Each row has a name. After each piece below comes the name of the row it's from, unless a question asks for something else. Each question is about the rows just above it. Places in a row count from 1.

[ 98 172 131 127] = L
[138 144 123 125] = R
[115  53  94 140] = S
[117 155 155 126] = M
[122  72 103 136] = W
[122 158 134 126] = U
[124 111 112 131] = Y
[120 136  97 132] = F
[133  86  59 137] = X
[155 184 195 111] = B
Where in the named rows is [132]? | F, 4
Row and place of [144] in the named rows: | R, 2

[118 176 107 166 173  86 164 140 145 126  76  85 149 177 146 164 132  75
 151 110  85  68  71  91 123  68  74 108 129  87 117 143  87  88 168  87
 176 118 132 174 156 149 164  66 170 189 123 157 123 176 120 153 191] : Laza
[156 107 140 133  97 155 100 177 179 116 153 138 110 169 157 121  87 134
 137 191 150 163  99 179  74 170 170 115 113  72 182 177 178 156 191  78
 103 161  81 115 170 139 154 162 142  74 148  76 164 157 104 189  66] : papun
[ 87  86 124  92 166  71  85 166 145 135  79 165  71  90 172  66 121 162
 124 127  85 136 145  77  79 173 157 161  91 165 128 189  77  92  92 124
 159  94 134 173 189 114  85  65  81 129 110 143 170 175 147  69 190] : lat
[ 97  94 126  69 143 190 134  98 172 179 126 108 110  66 140 155  86  90
  71 133 120 153  83  92 148 134  84 191 169 156  82 186 148 183 154 155
 122 172 185  84  68 168 154 156 171 158 154  93  79 173 158 161 176] : feti
[ 75  75 116  79 157  96 173 143 106 186 143 165 165 103  65 111  82 179
 167 148  83 152 190  86 146 150  93  98 153 130 142 121 162 106  87  85
 160 121  93  99  95 130 105 100 119 173 118  68  98  89 184 125 104] : Zufan
[ 91 160 178 187  93  85 128  99  82 147  78 143 188 112 159 138 122 124
 129 186  88  87 172  98 159 175  92 137 188 191 137  70 107 165 117 147
 166 127 179  96 183 176 175  95  94  71 109 114  79 113 127 118 181] : Pipo
[ 83 125 122 117  99 186 125 191 151  71 149 148  82 163 152  75  73 177
 166 128 130 188 127 113 181 162 176  79 140 185 157 108 119  82 152 183
  71 154 178 142 188 187 101  79 146 134 144 137 172 100  72  98 122] : zuge
[166 130  69 124  74 172  81  66 172 184 152 141 189 166 111 170  94 138
 115  73 142 106  77  82  70 186 124 147 179 181 185 183 133  76  88 157
 168 108 156  90 103 113  65  92 180 121  80  71  98  84 126  83 148] : Fif
Which row holds [ 87  86 124  92 166  71  85 166 145 135  79 165  71  90 172  66 121 162
 124 127  85 136 145  77  79 173 157 161  91 165 128 189  77  92  92 124
 159  94 134 173 189 114  85  65  81 129 110 143 170 175 147  69 190]? | lat
[118 176 107 166 173  86 164 140 145 126  76  85 149 177 146 164 132  75
 151 110  85  68  71  91 123  68  74 108 129  87 117 143  87  88 168  87
 176 118 132 174 156 149 164  66 170 189 123 157 123 176 120 153 191] is in which row? | Laza
The row with [ 83 125 122 117  99 186 125 191 151  71 149 148  82 163 152  75  73 177
 166 128 130 188 127 113 181 162 176  79 140 185 157 108 119  82 152 183
  71 154 178 142 188 187 101  79 146 134 144 137 172 100  72  98 122] is | zuge
The row with [ 97  94 126  69 143 190 134  98 172 179 126 108 110  66 140 155  86  90
  71 133 120 153  83  92 148 134  84 191 169 156  82 186 148 183 154 155
 122 172 185  84  68 168 154 156 171 158 154  93  79 173 158 161 176] is | feti
Row and place of [182] in the named rows: | papun, 31

[106 179 193 142 131 116 117 151 131 148 166]  kenot
[112 119 130 127 143 136 133 129 125 109  67]  zapif
[109 141 142 131 124 130 128 128 127 153 120]  Zikub
[193] is at row and place | kenot, 3
Where in the named rows is [141]? | Zikub, 2
[124] is at row and place | Zikub, 5
Row and place of [67] in the named rows: | zapif, 11
Where in the named rows is [120]? | Zikub, 11

[120 129 166  94 128 112 127 129 127] -> palom
[122 129 165 127 169 128 160  63  92] -> Dake
[116 156 134 127 128 112 165 132 127] -> Dolod
[119 163 131 121 137 134 180 120 127] -> datar
Where in the named rows is [132]? | Dolod, 8
Where in the named rows is [180]? | datar, 7
Which row holds [120 129 166  94 128 112 127 129 127]? | palom
[63] is at row and place | Dake, 8
Row and place of [94] in the named rows: | palom, 4
Where in the named rows is [131]? | datar, 3
Row and place of [166] in the named rows: | palom, 3

[141  74 120 102 113  89] : lur
[124 128 119 130 126 126] : salid
[116  96 135 132 118 104] : lup
[143 139 114 110 117 131] : Tora
[ 75 123 138 144 127 124] : Fatos
[141  74 120 102 113 177] : Gorap
[114 128 139 145 130 130] : tilo
[143 139 114 110 126 131] : Pebed
[152 171 109 109 136 155] : Bis
[144 116 116 106 122 117] : leta
[154 138 113 118 148 177] : gevi
[124 155 131 139 136 148] : vozap
Row and place of [96] in the named rows: | lup, 2
q: [124 128 119 130 126 126] | salid
[75] is at row and place | Fatos, 1
[124 155 131 139 136 148] is in which row? | vozap

